One turn sends every row of this set to another row. A few are shown first. Where does it send the rows asked after them?
Q_342: 11,-17,19,-3,-12,6,8,-5,-11,4,-13,-6,1,-11
Q_328: 22,2,11,-7,10,11,-6,-13,8,-8,5,-13,-7,-12
Q_754: 12,1,15,-11,7,7,-6,-7,11,-9,7,-18,-10,-8
Q_318: 8,-14,23,7,9,-12,13,-5,8,-5,-12,-10,5,-11
Q_780: -5,-12,26,-9,4,-8,17,-3,-11,-4,-8,-5,11,-19
Q_30: -4,-21,14,5,0,-4,5,-11,-13,-3,-1,-14,3,-13
Q_499: -8,-17,14,2,2,-6,5,-9,-16,-5,-5,-9,3,-12
Q_690: 31,4,15,-15,15,7,9,-10,2,-5,4,-3,3,-8
Q_264: -6,-9,15,-6,4,0,20,-2,-12,-8,-11,-6,11,-24
Q_300: 13,-7,8,-2,-10,1,2,2,4,0,-12,-6,6,-22
Q_864: -7,-17,13,3,-1,-5,5,-5,-16,-5,-6,-10,2,-12
Q_174: 8,7,10,-22,14,7,5,-1,-10,-11,-1,0,-3,-4
Q_618: 10,-17,20,-5,-12,7,7,-4,-11,4,-11,-3,0,-13
Q_310: 6,-2,21,-13,25,1,10,-19,1,-11,2,-13,-9,-5
Q_175: 27,8,14,-17,15,7,9,-4,0,-7,-1,1,2,-8
Q_409: 3,-7,22,-10,22,3,13,-16,-5,-14,1,-13,-11,-2
Q_255: 11,-2,9,-20,5,20,11,-13,-11,-6,6,-9,-2,-20
Q_743: 6,-8,31,2,2,-8,6,0,8,-7,-14,-12,6,-9
Q_824: 12,-9,25,4,6,-14,12,-3,10,-8,-9,-12,8,-9
Q_912: 0,-7,25,-11,6,-2,19,0,-17,-6,-11,-4,12,-18
Q_602: 2,-7,27,-8,4,-4,18,-7,-9,-7,-10,-8,13,-29
Q_908: 20,-3,8,-3,7,5,-5,-15,9,-7,8,-14,-8,-9
Q_994: 12,5,11,-22,3,13,2,-9,-14,-9,9,-13,-2,-18
Q_230: 6,3,12,-21,10,18,11,-10,-8,-8,10,-8,-4,-18
Q_916: 9,-9,24,5,8,-18,3,-1,4,-7,-8,-9,6,-7
Q_166: 9,-1,29,-14,18,8,15,-19,0,-15,0,-16,-7,-9
Q_389: 15,-21,20,10,1,-4,7,-15,-3,2,-1,-10,8,-17
Q_735: 8,2,10,-21,9,11,6,-14,-5,-9,11,-14,-4,-28
Q_502: 9,9,9,-18,19,3,5,0,-6,-14,1,-2,3,-4
Q_963: 14,-23,20,6,-4,-1,9,-14,-7,4,-3,-11,2,-18
Q_87: 13,4,8,-9,26,-4,7,-10,-4,-14,11,-7,3,-9
Q_609: 22,-2,15,-8,3,4,-3,-11,10,-3,6,-21,-8,-7
Q_623: 5,-2,26,-7,18,0,17,-18,-6,-15,6,-19,-7,-8
Q_622: 10,-7,16,-3,-11,3,1,4,-5,-1,-5,-4,13,-25
Q_341: 5,-6,12,-5,-7,-5,-2,5,2,-1,-4,-10,9,-28
Q_774: 11,7,10,-21,15,8,4,0,-9,-12,-1,-3,-3,-2
Q_848: 17,-4,11,-5,-8,-1,0,1,-3,1,-4,-5,14,-25
Q_301: 6,-2,26,-13,22,0,13,-16,-10,-14,9,-16,-3,-7
Q_937: 12,3,10,-7,28,-4,5,-12,-2,-14,9,-7,6,-9
Q_126: -2,-6,19,-9,7,-5,21,-1,-13,-13,-10,-8,10,-25
Q_120: 15,-5,8,-10,-9,0,2,6,2,-1,-9,-9,9,-24
Q_75: 11,-13,26,5,3,-14,0,-5,5,-5,-12,-10,9,-13
Q_859: 25,0,19,-9,8,1,-5,-12,6,-6,8,-16,-8,-5
Q_924: 4,-17,19,-2,-11,5,6,-8,-14,1,-10,-8,-2,-11
Q_270: 13,-21,18,9,0,-6,10,-14,-5,2,-1,-10,8,-18
Q_214: 8,1,10,-21,3,14,6,-8,-14,-8,6,-16,-6,-23
Q_142: 19,4,10,-10,27,-3,8,-7,1,-11,8,-5,7,-11
Q_654: 30,3,16,-14,14,10,7,-7,3,-4,4,-1,3,-9

Q_994 -> Q_300
Q_963 -> Q_142
Q_622 -> Q_328
Now these:
Q_735 -> Q_341
Q_174 -> Q_618
Q_87 -> Q_864
Q_609 -> Q_824
Q_848 -> Q_908

One turn sends every row of this set to another row. A few are shown first. Where does it send the rows asked after them?
Q_973: -6,-11,2,3,4,5,-12,2,7,13,9,11,-2,-3,-3,1,-12,-3,-6,-10,-2,-9,13,-1,3,11,5,9,7,9,3,-1,5,-3,-5,6
Q_987: 2,-5,1,5,17,4,-1,11,0,6,0,7,-6,-14,-11,-3,-4,6,-10,-5,5,1,-7,9,8,-3,3,-13,-7,-24,-2,-5,-8,1,17,11
Q_974: 9,2,4,-9,13,-12,-4,3,-8,7,-10,1,5,-15,-4,-11,-9,-4,14,-9,9,11,5,2,7,-1,-8,2,4,-6,-6,-11,7,-15,2,-17
Q_805: -5,0,12,2,-8,-9,4,11,-9,14,0,-3,-6,-1,-15,-14,-8,-7,5,-16,3,19,7,-6,8,-7,-10,-16,-3,-6,-3,-3,-8,-7,1,-4
Q_707: 0,4,6,5,15,-16,8,16,3,0,-5,13,-2,-8,-6,12,-3,7,10,-20,8,2,-5,-8,5,10,-19,-15,1,6,-5,-7,3,0,-5,-9
Q_561: 10,-11,10,4,0,-11,-13,-6,-4,6,7,3,-11,-10,-2,3,5,3,-3,-12,1,4,0,5,19,-11,8,0,7,-11,5,-3,7,-14,11,6
Q_839: -5,-1,12,9,12,-13,-6,8,-10,11,6,-2,-13,1,2,-6,-3,-1,-2,7,-10,-6,2,11,3,11,-6,-9,-2,14,0,0,12,-4,-8,-9
Q_317: 7,3,2,-9,12,1,-3,11,1,-6,1,-13,-3,-15,4,-3,7,-4,1,3,-3,1,0,-25,13,10,6,-19,4,3,6,9,-1,2,4,6
Q_494: 2,6,0,-3,5,1,-8,11,-7,1,-18,5,-7,3,-4,1,7,5,2,21,-2,6,-6,-5,5,4,3,7,4,-2,7,5,-19,-6,4,6
Q_167: -5,3,8,8,0,10,12,7,2,5,-1,1,10,0,0,5,-7,-4,2,-4,-12,9,5,-11,-5,14,-4,-12,-5,4,1,2,-12,-22,-13,1
Q_190: -5,6,5,7,1,11,8,3,-3,4,3,-8,-1,1,3,8,-3,-9,2,-7,2,-1,3,-15,-4,5,14,-11,5,3,17,-5,-6,-2,-11,-4
Q_760: 5,1,9,-9,14,4,1,-1,-7,-3,-3,12,6,-11,5,17,-4,3,-10,4,1,-10,-8,1,-6,5,-12,-1,-4,8,4,-10,6,-15,6,8
Q_546: 11,-6,2,-12,-7,-3,-9,12,6,17,-1,6,-9,2,-4,10,10,-9,0,3,0,0,-3,4,17,-10,-9,-14,-13,-11,-1,-3,-9,0,-8,0
Q_955: 2,-6,7,11,5,-5,-2,0,-4,3,-21,6,6,-1,6,-1,6,-1,10,-16,1,5,-8,2,6,12,1,0,-11,-3,-11,2,2,8,-16,-12
Q_139: 18,-5,0,-11,10,2,3,18,2,-11,-6,5,-3,-12,-1,-3,12,-4,5,-8,7,6,-5,-1,-2,1,8,-9,10,-3,9,7,2,-9,18,2
Q_611: -15,-3,11,9,13,-21,-4,18,-5,1,2,1,-1,3,-2,3,-2,10,1,7,-6,10,-5,1,15,-5,5,0,1,-14,1,-2,-1,7,-15,9
Q_40: 2,-1,15,-8,-7,-5,7,8,4,-2,-6,4,-20,-17,-6,-3,-6,-8,-9,-4,5,9,-5,3,-7,-5,-2,-7,-6,-9,-15,4,0,6,0,13
Q_220: 1,5,-18,-2,10,-10,2,13,-3,-7,0,4,11,0,-11,3,-3,4,8,8,9,1,4,11,3,0,-10,2,8,-14,9,11,9,-2,-6,-5
Q_847: 0,1,5,-5,11,-13,8,4,3,-13,2,16,9,-9,9,7,3,-5,3,-4,-1,-11,-2,3,-9,15,-7,5,-6,12,8,-12,-2,-2,-3,3
Q_700: 2,-1,-1,-3,-13,-9,5,-1,-8,7,-5,-10,0,16,-17,-3,-11,-5,8,-8,9,14,-2,-8,4,-14,-3,-7,3,-4,4,1,-8,-6,-3,11
Q_108: 2,-2,2,1,20,-3,-5,-5,-8,7,-4,10,3,-19,6,11,-5,7,1,4,-6,-24,2,2,5,8,-3,-9,-1,1,5,-8,-7,-4,0,5
Q_283: 14,-1,12,-4,8,-1,-4,-13,-13,14,2,3,-11,2,0,1,-4,3,-10,5,5,7,-9,1,-8,15,5,4,-12,2,-7,1,0,-7,-5,8
Q_28: -7,-2,-4,0,9,-13,5,13,13,-11,7,-13,10,2,5,-5,1,-14,2,0,-3,8,-8,-6,2,-1,8,-2,-16,3,-4,-3,1,5,-4,16
Q_437: 11,5,4,-8,-14,-11,7,2,14,4,5,4,-7,5,-6,-9,15,-2,4,-1,-1,-3,-7,2,11,-5,-8,-10,-25,-1,3,4,-7,-3,-4,2
Q_524: 12,0,5,-1,16,-8,-3,-17,-5,3,11,-7,-10,-7,-6,10,-4,3,12,-2,-3,-5,1,-2,-6,-12,-6,1,5,14,1,3,-2,-5,1,14
Q_787: 8,7,5,10,19,-1,-3,10,-5,18,12,4,-7,-18,1,13,9,9,-2,-6,-2,-3,5,-3,5,-2,-2,-17,-9,-4,-8,11,2,0,-7,-5
Q_446: -1,1,13,4,19,-5,8,0,-5,-13,-8,2,8,-11,16,2,3,6,5,-3,-13,-17,1,0,6,1,-10,-4,-5,4,6,-7,3,0,-7,-6
Q_261: 3,-4,4,1,2,14,14,1,-4,5,2,6,3,-6,-1,1,-3,-3,10,-17,2,3,1,-2,-12,7,10,-21,-1,-5,11,-5,-6,-19,2,-5
Q_833: -12,-2,14,3,13,2,-3,7,11,6,-1,3,1,-1,4,14,-14,16,16,-1,-6,0,-1,-12,5,-7,-4,-8,-3,-2,0,-7,12,-16,-7,-7
Q_182: 1,-16,-2,1,7,-4,8,1,10,-1,5,14,5,8,-1,-8,-13,12,6,-17,-1,-10,7,0,5,20,2,0,2,-2,5,-1,3,-5,-8,3
Q_921: 4,4,7,15,3,15,11,4,-4,3,-8,4,1,5,-4,6,-1,2,0,-5,-7,2,6,4,-7,-3,1,-1,9,-7,11,2,-17,-15,-8,0
Q_711: 5,1,0,-3,-5,-10,5,5,6,1,4,6,-6,0,5,-1,1,0,-7,1,3,11,-6,-3,6,8,-4,-6,-20,-1,-12,-9,1,-30,18,9
Q_475: -2,0,-1,5,-11,-6,3,13,4,5,0,2,2,7,-14,0,2,-13,14,-9,7,15,5,6,2,-5,-10,-19,11,-21,2,3,3,-2,-4,4
Q_775: -1,10,4,6,-11,-10,4,1,1,11,15,-10,-7,5,-14,-11,-4,-8,4,4,0,9,7,-3,1,-1,-5,-22,2,-11,4,8,2,-8,-2,12
Q_980: 1,0,5,-6,-1,-16,6,5,3,-1,9,4,9,6,6,-1,11,2,2,-17,7,9,-4,-20,23,10,-3,-7,-4,-1,-4,-9,13,-4,-5,13
Q_47: 0,-9,-3,-4,5,7,-2,-13,-5,-6,-5,13,7,8,-10,7,4,2,13,-7,4,-1,-11,8,-2,14,-20,-3,-1,-2,3,2,6,4,-2,9
Q_298: 5,-14,-3,-5,6,-18,-17,6,-1,3,3,-4,-13,-2,2,-2,-9,-4,2,3,2,5,4,-1,1,-11,-7,-5,-9,-7,-14,6,3,-2,22,12
Q_801: -3,-1,6,-7,7,-3,-1,13,-1,-3,-11,9,4,-7,3,-15,11,1,17,7,-13,14,0,-6,2,14,-5,-6,-11,1,-7,4,-16,-15,4,0
Q_203: 0,1,-2,8,4,-1,-3,0,0,-4,-9,-5,-5,4,12,4,13,-2,5,-3,-4,1,7,-5,25,-11,-3,5,-2,-18,-5,-9,-9,7,0,4
Q_873: -7,9,18,-1,12,11,6,-3,10,0,9,10,-3,4,-3,5,-2,17,11,-6,2,1,-1,-8,-8,-10,-7,8,-1,-2,5,-7,9,-10,1,4
Q_124: -6,9,-6,-7,10,-5,-4,3,-4,2,20,-1,6,-18,-11,-9,-4,-2,3,9,-4,6,14,1,2,9,-16,-5,-6,-5,0,12,7,-8,-2,0
Q_198: 8,16,0,-10,7,-11,0,-14,-6,1,-5,-10,4,-3,-9,-8,-12,2,6,3,14,5,-3,-17,9,5,-8,9,2,0,4,-6,4,-5,-2,0
Q_983: 10,-3,2,5,14,-25,-11,18,6,9,-3,-3,-8,11,2,-11,-2,3,3,6,2,-1,-2,0,13,-5,-10,-11,-9,-15,-6,-2,3,4,12,1
Q_542: 13,-1,-3,-1,6,-9,8,-1,8,-13,11,4,4,0,-1,22,9,3,8,-8,6,8,-11,-2,-11,1,-3,-1,-13,-1,4,14,3,-3,-9,5
Q_881: -12,-3,6,-1,3,-6,-1,0,0,2,7,16,11,-9,-14,-6,3,8,6,-5,-1,14,-11,4,-2,-1,-2,-2,-12,-6,-9,4,3,-12,7,27
Q_448: -2,3,-4,1,4,-19,0,13,4,-7,-5,3,-5,7,2,-10,2,4,3,-8,12,3,1,-13,9,0,-16,-3,-11,-10,-11,3,4,17,14,9
Q_498: 4,-1,1,-5,3,-11,-16,0,13,0,3,2,2,4,-5,-7,4,-11,6,0,5,8,-5,-6,2,-2,-20,1,-15,-7,-7,2,3,6,19,17
Q_605: 3,-4,1,-6,-2,-10,13,7,3,-1,-17,-6,-7,-5,1,-3,-7,0,5,-1,1,-2,-6,-3,3,-9,4,-17,-5,-10,-19,7,1,10,-13,16

Q_190 -> Q_700
Q_494 -> Q_220
Q_847 -> Q_298
Now these:
Q_40 -> Q_833
Q_980 -> Q_283
Q_47 -> Q_987

